128 stands for zero in the data rows.
Here are some rows, each followed by its group. Rows of different groups can look alike.
 69  69  74  83  94 108 123 137 151 161 171 178 183 185 183 180 174 168 161 154 148 142 137 133 128 125 120 114 107  98  88  79  72  68  68  73  82  96 114 133 152 169 183 189 190 184 171 153 132 A
118 101  84  71  62  59  62  70  80  91 105 119 133 147 157 165 171 174 174 172 168 164 158 153 147 145 144 144 145 147 147 146 144 141 137 130 124 118 110 106 101  98  97  98 100 105 111 118 128 B
140 143 145 145 143 138 134 130 126 122 119 118 117 118 120 122 125 128 131 132 132 133 133 130 128 126 125 124 124 126 127 127 128 128 127 127 125 122 120 118 118 119 121 124 127 133 137 140 141 C
163 158 148 136 124 111 101  94  89  88  87  90  94 100 108 116 125 133 139 146 150 153 156 156 156 152 150 148 147 146 147 148 148 148 150 150 149 147 143 138 130 122 114 105  98  92  90  91  96 B
123 128 132 138 142 144 145 145 142 139 135 131 126 123 119 117 115 115 116 117 118 122 123 125 125 125 125 123 123 125 124 126 127 127 128 128 128 126 124 124 122 122 123 125 127 131 136 139 140 D
162 152 138 125 110  98  88  83  80  80  83  87  94 102 111 121 130 138 146 151 155 159 161 161 159 156 154 151 150 149 149 150 151 153 153 153 152 150 147 141 134 125 116 106  97  89  84  84  88 E
134 138 141 143 144 142 139 136 132 129 125 123 120 119 119 119 121 123 125 127 128 129 129 128 127 126 125 123 124 124 125 127 127 128 128 127 126 123 121 120 120 120 123 125 128 132 135 138 141 D
122 127 131 137 142 145 146 147 144 142 137 132 127 122 118 113 111 110 111 112 115 119 120 124 126 127 128 127 127 127 126 127 128 129 131 132 132 130 131 128 126 123 122 121 122 124 127 130 134 C
 63  68  74  84  97 112 127 141 153 164 174 182 188 190 189 186 181 175 168 161 154 148 144 141 139 137 135 134 129 124 116 107  97  88  81  76  75  76  81  90 102 115 129 142 155 164 170 173 173 B
140 143 143 142 139 136 130 127 124 121 121 121 122 123 126 129 132 134 136 136 135 133 130 126 124 121 121 120 121 122 123 125 123 123 121 119 116 114 114 115 117 122 128 134 140 145 148 147 145 F
132 140 145 149 153 157 158 160 161 164 166 169 171 172 172 169 164 157 148 137 125 110  95  79  69  64  61  62  68  77  86 100 114 127 138 150 158 161 161 157 148 136 120 103  86  69  56  46  43 F
167 162 155 146 134 121 110 101  94  89  86  86  87  90  95 102 109 117 124 132 139 147 153 157 159 159 158 156 155 153 152 151 151 152 155 158 158 160 159 156 149 141 130 117 104  93  84  77  77 E
128 133 138 141 146 146 145 143 140 136 131 126 122 117 115 113 112 112 113 115 118 122 124 127 130 129 129 129 129 129 128 128 130 131 132 133 135 133 133 130 126 124 121 119 119 119 121 125 130 G
154 143 130 117 104  94  87  84  85  90  95 103 113 123 134 143 150 156 159 160 158 156 152 147 142 139 137 137 138 139 140 140 139 137 134 129 123 118 112 108 106 105 105 107 112 119 126 135 143 B
142 145 144 141 142 133 128 123 121 119 118 119 121 124 128 131 134 137 139 138 137 135 130 126 123 120 120 120 120 123 123 124 123 123 119 117 115 112 113 113 116 122 129 133 140 145 148 149 147 F
163 162 158 145 141 130 119 110 102  96  92  90  90  92  95 100 107 113 121 128 135 142 148 154 155 155 155 154 152 151 150 149 149 151 153 155 156 156 156 152 146 137 127 115 104  94  85  82  83 E
119 122 127 133 138 143 146 147 147 145 141 136 131 125 119 115 112 110 110 112 114 116 119 122 124 125 125 125 125 124 124 126 127 129 129 130 130 129 127 125 124 123 123 124 127 129 133 136 139 D
118 121 126 132 138 145 148 150 150 148 144 138 132 125 118 111 106 103 102 102 104 109 113 118 124 128 129 131 132 130 128 128 130 132 133 135 136 139 137 134 132 128 123 121 118 116 117 120 125 G
126 130 135 139 143 145 145 143 141 137 133 128 125 121 118 115 115 115 117 118 121 123 125 125 127 126 126 125 124 125 125 127 127 128 129 128 128 126 127 124 123 121 123 124 125 129 132 135 139 D
166 163 156 148 136 124 113 103  96  91  88  86  88  90  95 101 108 115 124 132 139 145 151 156 157 158 158 156 154 152 151 150 151 152 154 157 157 158 158 153 148 139 129 116 105  92  85  79  79 E
128 133 137 141 143 144 142 141 137 134 130 126 123 121 119 120 120 121 122 125 125 127 127 127 125 123 123 123 123 123 125 124 126 125 125 125 123 122 120 119 119 122 124 127 131 136 140 142 143 F
134 137 140 142 143 142 140 136 132 129 126 123 121 121 120 121 122 125 126 128 129 130 128 127 125 124 122 123 123 124 124 125 126 127 126 125 123 121 119 119 120 121 123 128 131 136 140 142 142 F
121 124 128 133 139 143 145 146 145 142 139 134 130 124 121 118 116 114 115 117 119 120 122 123 123 123 123 122 122 124 123 124 125 126 126 126 125 124 122 120 121 123 125 129 133 138 141 143 143 F
148 135 121 105  92  83  79  79  82  87  96 106 118 130 140 150 157 161 163 164 162 158 153 149 143 140 139 139 140 141 142 142 141 137 132 127 121 115 109 105 102 101 104 106 111 119 126 135 143 B
114 113 117 121 128 136 144 150 154 155 155 150 144 135 125 116 107 101  95  92  93  97 101 110 118 125 128 130 131 130 130 129 129 131 134 136 139 140 139 138 135 131 125 122 118 117 118 120 125 G
126 131 136 141 145 147 147 145 142 137 133 128 123 118 114 111 108 108 110 111 114 119 122 126 129 130 131 131 130 129 129 129 130 132 134 135 136 136 135 133 129 126 122 118 117 116 117 121 125 A
127 132 135 140 142 144 144 143 139 136 133 128 124 121 118 117 117 117 119 121 122 124 125 126 127 126 125 125 124 124 125 125 127 127 128 128 128 126 124 123 122 122 123 124 127 131 134 138 140 D
131 135 139 143 145 145 144 141 137 133 128 123 120 117 115 113 114 115 117 119 122 124 126 127 129 129 129 128 128 128 128 129 129 131 132 133 132 132 129 127 125 122 121 119 119 121 124 128 132 G
133 137 141 144 145 145 142 139 135 131 127 122 119 118 116 116 116 118 120 123 125 127 128 129 129 128 127 126 126 127 127 128 128 130 131 130 130 128 127 125 123 122 111 120 122 124 126 132 135 C
142 145 145 144 141 137 132 127 123 120 118 116 117 118 122 124 127 130 133 134 134 134 132 129 128 125 124 123 124 126 127 128 128 128 127 125 123 121 119 117 118 118 121 125 128 132 136 140 142 C
136 140 143 144 152 142 138 134 130 126 123 120 118 118 118 119 121 124 125 127 129 130 130 129 128 127 126 124 125 126 126 127 128 129 128 128 126 125 124 122 120 120 121 124 126 130 133 136 139 C
135 138 141 142 137 139 136 134 130 127 124 123 122 123 124 126 128 131 132 132 132 131 127 125 123 121 118 118 120 122 123 124 124 123 121 119 117 114 114 116 119 123 128 134 140 144 148 147 145 F
132 136 140 143 146 144 144 140 136 132 128 123 120 117 115 114 114 115 117 120 122 125 127 129 129 130 128 127 127 127 128 129 130 130 132 133 132 131 129 128 124 122 121 120 121 121 125 127 131 G
160 141 137 123 108  96  88  83  81  83  86  92 100 109 118 128 137 145 151 155 158 159 158 158 154 150 149 147 146 146 147 147 149 149 148 147 144 140 136 131 123 116 108 101  96  94  93  98 104 B
117 119 123 129 136 142 148 150 151 150 147 141 134 128 121 113 108 103 102 101 103 108 112 117 122 126 129 130 129 129 128 127 128 131 132 135 136 136 135 133 131 128 123 121 119 118 120 123 128 G
 68  71  76  85  97 112 127 140 153 164 172 179 184 186 184 180 175 169 162 154 149 144 138 134 130 126 120 113 107  98  89  79  72  68  67  72  81  94 111 129 149 166 179 189 190 185 174 158 138 A
129 134 138 143 145 146 145 142 139 135 129 125 121 117 114 112 112 112 115 117 119 122 126 127 128 130 129 130 129 129 128 129 130 132 132 133 134 133 132 130 126 124 121 120 118 118 122 125 129 G
 92 100 110 122 132 142 152 159 165 170 173 177 178 178 176 172 168 163 157 151 143 136 126 114 105  96  87  79  72  66  64  65  69  79  91 106 125 142 159 173 184 186 184 174 158 137 112  88  63 G
119 121 126 133 138 144 147 148 148 146 142 137 131 126 119 114 110 109 108 109 111 115 117 121 125 126 126 126 126 125 125 127 128 129 130 132 131 132 131 128 126 124 122 122 123 126 129 132 136 C
118 120 126 132 138 143 147 149 149 147 143 138 132 125 119 113 109 106 105 106 107 112 116 120 123 127 129 128 128 127 128 128 129 130 130 132 134 134 133 130 129 126 123 121 121 121 124 127 131 C
119 122 126 132 137 142 146 147 147 145 142 137 131 126 121 116 114 115 113 113 115 118 120 123 123 124 124 124 123 123 123 125 126 126 127 127 127 126 124 122 122 122 125 127 131 134 138 141 140 F
 89  76  65  58  61  64  75  88 103 119 134 149 162 172 179 182 181 179 173 167 159 153 137 141 138 138 137 139 139 137 134 129 121 112 103  95  88  85  85  89  97 106 119 129 142 152 160 166 167 B
116 117 121 127 135 141 146 150 152 151 149 144 137 129 121 114 106 102  99  99 101 105 110 115 121 126 129 130 129 127 128 128 129 131 133 134 136 137 136 134 132 129 124 122 118 119 120 122 128 G
125 129 133 139 143 145 145 144 141 138 134 130 125 121 117 115 114 114 115 117 119 121 123 126 126 126 126 126 127 125 126 127 127 128 130 130 129 128 126 125 123 122 121 121 124 127 130 134 136 D
137 121 103  87  75  66  65  66  72  80  89 101 113 126 138 148 156 162 166 168 168 165 164 160 157 152 150 149 148 150 150 151 151 150 149 147 143 140 134 127 120 113 105  98  92  89  88  92  97 E
169 163 153 141 127 113 102  93  86  82  79  79  80  84  90  96 104 112 120 129 137 145 152 161 164 165 165 165 163 161 159 157 158 158 160 163 167 169 170 170 165 159 148 134 119 103  86  74  65 E
167 164 157 147 135 123 111 102  95  89  85  83  84  87  92  98 104 112 120 128 136 143 151 157 160 160 161 159 157 156 154 154 153 155 156 159 161 163 163 161 156 148 138 124 110  96  83  75  71 E
148 147 146 141 135 129 123 118 115 114 113 115 118 122 127 131 135 138 140 141 140 137 135 131 127 126 124 124 124 126 128 128 127 127 124 122 119 115 114 113 115 117 122 126 132 137 142 145 146 C
 69  61  57  58  64  76  91 106 123 138 152 165 175 182 186 187 184 178 171 164 157 149 144 141 137 137 138 136 137 133 127 119 111 102  92  86  81  80  83  89 100 112 125 138 151 161 168 171 171 B
165 157 145 131 117 103  92  85  80  79  79  81  86  92 100 108 117 125 133 141 148 154 159 164 163 162 161 160 157 155 155 155 156 156 158 161 163 163 162 159 153 145 134 120 107  93  81  73  69 E
126 130 134 138 142 144 144 142 140 137 133 129 125 121 119 118 118 118 119 120 123 125 125 125 124 125 123 122 123 122 123 126 127 126 127 126 125 124 124 121 120 122 123 126 130 134 138 140 141 F
116 118 121 126 133 140 145 149 151 150 147 143 137 129 122 116 111 107 106 106 108 111 114 119 123 124 125 125 125 125 125 125 127 129 130 130 131 129 128 126 124 124 123 124 127 130 134 137 140 D
 66  56  50  48  52  62  76  92 108 124 140 155 167 177 184 186 186 184 180 173 167 159 154 149 145 143 143 144 146 146 146 142 137 132 126 118 110 105  99  96  93  93  94  97 101 108 115 122 132 B
115 115 118 124 130 138 145 149 152 153 151 146 140 133 124 116 109 103 101  99 100 104 109 113 120 125 127 128 128 127 128 128 128 130 131 133 135 134 133 131 130 125 124 122 121 123 126 129 134 C
141 144 145 144 141 136 132 128 123 120 118 118 117 119 122 125 128 130 132 134 134 134 132 130 127 125 124 124 125 125 126 127 127 127 126 125 122 120 118 117 118 119 122 126 129 134 139 141 142 D
143 144 144 143 139 135 130 125 122 119 117 118 120 122 125 128 131 134 136 136 135 134 132 128 126 123 122 121 123 124 124 126 125 125 123 121 118 117 115 114 117 119 124 130 135 140 144 145 145 F
140 143 144 144 141 137 133 129 125 122 120 118 119 120 123 125 128 131 132 134 133 133 131 129 127 124 123 123 122 123 124 126 127 126 125 123 121 119 118 118 118 121 123 128 131 137 140 144 143 D
121 125 129 135 140 144 147 146 145 142 138 134 129 123 118 115 112 111 112 112 114 118 121 123 124 126 126 126 126 125 126 126 127 128 129 130 129 129 127 125 123 123 122 123 125 129 128 133 137 D
119 123 127 133 139 143 146 147 146 145 141 136 130 125 120 115 112 110 110 111 113 117 119 122 124 125 126 126 124 125 125 126 127 129 128 131 129 129 127 126 124 123 123 123 125 129 132 135 139 D
144 146 146 144 139 134 129 124 120 118 115 115 117 119 122 127 130 133 136 136 136 135 133 132 127 126 124 124 126 127 128 127 128 127 126 124 121 119 118 116 116 117 121 125 129 134 138 142 143 C
 80  71  66  65  70  82  96 111 126 141 155 166 175 181 183 182 178 171 165 157 150 142 137 135 132 130 128 126 121 114 106  97  87  80  75  73  77  86 100 115 134 151 167 179 184 184 177 163 147 A
122 125 130 136 140 144 146 146 145 141 138 133 128 123 119 115 113 113 113 115 116 119 122 123 125 126 125 124 124 125 125 127 128 128 129 129 129 128 126 125 123 122 122 124 127 128 133 136 139 D
 79  88  98 109 122 134 146 156 165 173 180 185 188 189 188 184 179 173 166 160 154 149 144 141 138 135 133 130 124 117 110 101  91  83  76  72  71  75  81  90 102 115 129 141 155 163 168 171 172 B
131 134 138 142 143 142 141 138 135 131 128 125 122 120 120 121 122 124 126 127 127 128 128 126 124 124 122 121 122 122 123 124 125 125 126 124 122 120 121 119 120 121 124 129 133 137 140 144 143 F
159 150 136 122 107  95  86  82  80  81  84  89  98 106 116 126 135 143 149 155 157 160 161 159 157 153 151 149 148 147 148 149 150 151 151 149 148 146 140 135 128 120 111 103  95  90  88  90  95 E
 99  95  94  98 106 119 132 146 159 169 177 182 181 176 164 148 127 103  78  52  29   9   0   0   1  20  44  68  95 118 137 153 165 172 176 179 180 182 183 186 190 193 194 193 188 181 170 155 139 E
166 162 156 146 135 122 111 103  96  90  88  87  88  91  97 103 111 118 125 134 140 146 152 156 157 158 156 154 153 151 151 150 150 152 153 157 157 157 155 152 146 136 126 114 104  93  85  80  81 E
156 159 160 163 149 141 132 123 114 108 102  97  94  92  93  95  99 105 111 118 124 133 140 146 150 153 153 152 150 148 149 148 147 148 150 152 156 157 156 154 148 141 130 120 107  97  89  85  84 B
 76  66  58  54  57  67  80  96 112 128 143 157 169 178 183 185 183 179 174 167 159 152 146 142 139 138 139 139 139 138 133 128 120 111 102  93  89  85  85  88  94 104 115 128 139 150 158 163 167 B
121 124 129 135 140 144 147 148 146 145 140 135 129 123 118 113 109 108 107 109 111 115 118 122 125 128 128 127 128 127 127 127 128 130 132 134 133 133 131 130 127 125 122 122 122 121 125 127 131 C
109 118 126 137 145 153 159 164 168 172 175 177 179 179 177 174 169 165 159 152 146 137 127 117 107  98  90  81  73  68  64  63  65  70  81  95 111 128 147 165 178 190 193 190 180 164 143 119  95 A
163 160 154 146 135 123 112 104  97  93  91  90  92  96 101 108 116 123 130 137 143 148 152 154 154 153 151 149 147 145 146 147 148 149 151 151 150 149 147 142 135 128 118 109 101  93  90  89  94 B
141 145 146 145 143 139 134 129 125 120 117 116 115 116 118 121 124 127 130 132 133 134 133 132 130 129 127 128 126 126 128 128 129 129 130 129 126 125 122 121 119 119 119 121 123 127 132 135 138 G
145 147 147 145 140 135 128 123 119 116 115 114 114 117 120 124 128 132 134 136 136 136 135 133 130 127 127 126 126 127 128 130 130 128 129 127 124 122 120 118 118 117 119 120 124 130 133 138 140 G
137 139 143 144 143 141 137 134 130 126 123 121 119 118 120 120 123 126 127 129 129 130 129 128 127 126 125 124 124 125 126 126 127 128 127 126 124 122 121 119 119 119 122 125 129 132 136 139 141 D
124 128 133 138 143 145 146 144 142 139 135 129 125 120 117 114 113 113 114 116 117 121 124 125 125 126 127 125 125 125 126 127 128 129 130 130 131 130 127 126 124 122 122 122 123 126 128 132 137 C
127 132 136 140 143 144 143 141 138 134 131 127 124 121 119 119 118 120 122 122 124 126 126 125 124 125 123 123 122 123 124 125 127 127 126 126 124 123 122 121 122 121 123 127 131 135 138 141 143 F
125 130 135 138 142 145 145 144 141 138 133 130 124 121 119 116 116 116 117 118 121 123 125 125 125 126 124 124 124 124 125 125 128 129 128 128 127 126 125 123 121 122 123 124 128 130 135 137 140 D
114 112 113 117 124 132 142 148 153 157 157 154 148 140 129 119 108  99  93  89  88  92  97 105 114 122 127 130 131 131 131 130 130 130 133 136 139 141 141 140 136 132 126 121 119 116 117 118 124 G
117 119 123 129 136 142 147 149 151 148 146 141 134 127 120 114 108 105 103 104 107 110 114 117 123 126 127 128 127 126 125 127 127 130 131 133 134 134 132 131 129 125 123 123 121 122 126 129 134 C
162 154 145 131 117 106  96  91  87  87  88  92  98 105 114 123 132 139 146 150 154 156 156 156 153 150 147 146 144 144 146 147 147 147 147 146 144 140 136 131 123 115 109 103  98  96  96 101 108 B
114 113 116 121 129 137 145 150 154 155 154 150 143 135 125 115 107  99  94  92  91  96 102 108 116 124 129 132 131 132 130 130 131 131 134 137 139 140 141 140 136 133 126 122 117 114 115 117 121 A
161 158 153 145 134 123 113 106 100  95  94  94  96 101 106 114 120 127 133 139 144 148 150 151 149 148 146 145 144 142 143 143 145 145 147 147 145 143 140 134 128 121 114 107 101  96  96  99 106 B
126 130 134 139 141 143 143 142 139 136 133 128 125 123 120 120 119 120 121 123 124 125 125 125 123 123 122 122 122 122 124 125 125 125 125 124 122 121 121 119 120 122 125 129 133 138 142 143 143 F
Which 5 groups are nearest to each row below, nearest first, going by the average distance to the group's rows?
133 136 141 143 145 144 141 139 134 130 127 123 121 118 117 117 118 119 121 123 126 127 128 129 127 127 126 127 125 126 126 128 129 129 129 129 128 127 125 123 121 121 121 121 124 128 130 134 137 D C F G B
Which 3 other groups have their centres nearest to the centre of group F, nearest first?
D C G
Which 4 groups are nearest to each row below, nearest first, going by the distance to the group's nearest row?
158 150 140 127 114 102  94  89  87  89  92  98 105 114 124 133 141 147 152 154 156 155 153 151 146 144 141 141 139 141 142 143 142 142 140 137 132 127 122 117 111 107 104 103 105 108 113 120 128 B E G C
121 125 130 136 141 145 147 147 146 142 139 133 128 122 117 112 110 109 109 111 114 116 123 124 126 128 128 128 127 126 127 127 129 131 132 132 133 132 132 130 126 124 122 121 122 122 125 127 132 C D A G
122 126 132 138 143 147 149 148 147 143 138 133 127 121 114 110 106 105 105 106 109 114 117 122 127 129 130 132 130 130 130 130 130 131 133 136 137 138 138 134 132 128 123 120 117 115 114 119 124 A G C D
 83  90  99 110 123 135 146 156 164 170 176 180 182 181 179 176 170 166 159 153 147 140 134 126 119 111 104  96  87  79  71  66  65  66  73  83  98 116 135 154 172 185 192 192 185 172 153 130 105 A G B F
161 162 161 157 150 140 129 120 112 104  97  92  88  87  87  91  94 100 107 114 122 131 139 148 153 157 158 159 156 155 153 152 153 153 154 156 160 163 163 162 158 151 141 128 113  99  87  80  74 B E A G
152 157 160 159 156 149 141 132 124 116 108 100  95  90  87  87  89  91  97 103 111 120 131 140 148 153 156 156 155 154 152 150 150 150 151 156 159 162 165 163 160 154 143 131 117 102  90  81  76 B E A G
143 127 111  94  80  71  67  67  71  77  86  96 107 119 131 141 151 158 163 166 168 166 165 163 159 155 152 151 151 150 151 152 153 152 153 151 149 145 141 133 127 118 109 100  93  87  85  86  90 E B G C
 76  66  59  57  61  71  84 100 116 132 146 160 171 180 184 185 183 179 172 164 157 149 143 140 138 137 137 137 136 133 128 120 111 102  94  86  82  81  83  91 100 112 126 139 152 162 168 171 170 B A F C
126 130 135 139 143 145 145 144 141 138 134 130 124 120 117 115 114 114 116 117 119 122 129 119 126 127 126 126 126 126 126 127 128 129 130 129 130 129 127 124 123 122 121 123 125 126 129 134 137 D C F G
138 127 117 108 100  96  97 101 108 117 127 137 146 154 160 162 163 160 154 148 140 133 125 121 118 117 117 119 118 118 113 108 104  98  93  92  94 100 108 120 133 147 158 165 169 167 159 146 131 F A C D
Which 4 groups are nearest to each row below, nearest first, going by the distance to the centre of the group?
147 146 142 135 128 121 116 113 112 113 115 119 125 131 137 141 144 147 146 144 141 136 130 126 121 120 119 120 121 123 124 123 120 118 114 111 108 107 109 111 117 125 133 141 147 153 154 152 147 F D C B
Which 3 other groups have their centres nearest to the centre of group C, nearest first?
D F G
Group B spreads out most along one direction. Which 3 other groups' directions of most spread are closest to that one, closest first?
A G E
Group A spreads out most along one direction. Which 3 other groups' directions of most spread are closest to that one, closest first?
B G C
Which 5 groups are nearest to each row below, nearest first, going by the distance to the group's nearest row?
146 146 144 138 133 127 122 118 116 116 116 119 123 128 132 136 140 143 142 142 139 136 131 126 123 120 120 120 122 123 122 123 123 121 118 114 110 109 110 112 117 123 131 137 144 148 152 151 146 F C D G B
161 162 162 158 151 142 132 122 113 105  98  93  89  88  87  89  93  99 105 112 121 129 139 147 152 157 158 158 157 155 153 151 151 152 154 157 160 163 164 163 159 151 142 128 113  99  88  78  74 B E A G C
159 159 156 149 141 130 121 112 106 101  97  96  96  99 103 108 115 121 127 134 139 143 147 149 149 148 147 144 143 143 142 143 144 145 147 147 147 147 143 138 132 125 116 109 103  97  96  98 103 B E G C A
Which 3 other groups have their centres nearest to the centre of group A, nearest first?
F G D
Which 3 other groups have their centres nearest to the centre of group G, nearest first?
C D F
Group C spreads out most along one direction. Which 3 other groups' directions of most spread are closest to that one, closest first?
D E F
Which 4 groups are nearest to each row below, nearest first, going by the average distance to the group's rows?
162 153 140 126 111  98  89  83  81  80  83  87  93 101 111 120 130 138 144 150 155 158 160 162 158 156 154 151 150 150 149 150 151 152 153 153 153 151 148 142 134 126 117 106  97  89  83  83  89 E B C D
139 131 120 110 103  98  99 102 107 116 124 135 143 152 158 161 162 159 154 148 140 133 125 121 118 117 118 119 120 117 115 111 105 100  96  94  94  99 107 118 130 144 156 163 168 165 160 147 134 F D C A
159 155 147 137 126 115 106 100  96  94  95  98 104 111 118 125 133 140 144 148 150 151 150 148 145 142 139 138 138 138 140 141 140 141 139 137 134 130 125 119 115 111 108 106 107 108 114 120 129 C D F E
148 148 144 139 132 126 120 115 113 112 114 115 120 125 130 135 139 142 143 142 141 137 133 129 124 123 122 122 124 125 127 126 125 124 120 118 114 113 111 113 115 119 125 132 137 144 147 149 148 F D C G
118 121 126 131 138 144 148 149 149 147 143 139 132 125 119 113 108 105 104 105 108 111 115 119 124 127 128 129 128 128 127 128 129 130 132 135 134 135 133 132 128 126 123 120 120 120 122 126 131 D C G F
Which 3 other groups have their centres nearest to the centre of group D, nearest first?
C F G
Group G spreads out most along one direction. Which 3 other groups' directions of most spread are closest to that one, closest first?
A F B
Group E spreads out most along one direction. Which 3 other groups' directions of most spread are closest to that one, closest first?
D C G
Which 5 groups are nearest to each row below, nearest first, going by the distance to the centre of the group?
154 143 129 114 100  89  83  79  81  84  90  98 108 119 130 140 147 154 158 161 161 159 157 154 149 146 143 142 143 144 144 146 146 145 142 138 133 128 122 117 112 105 103 100 100 102 108 114 122 B E C F D
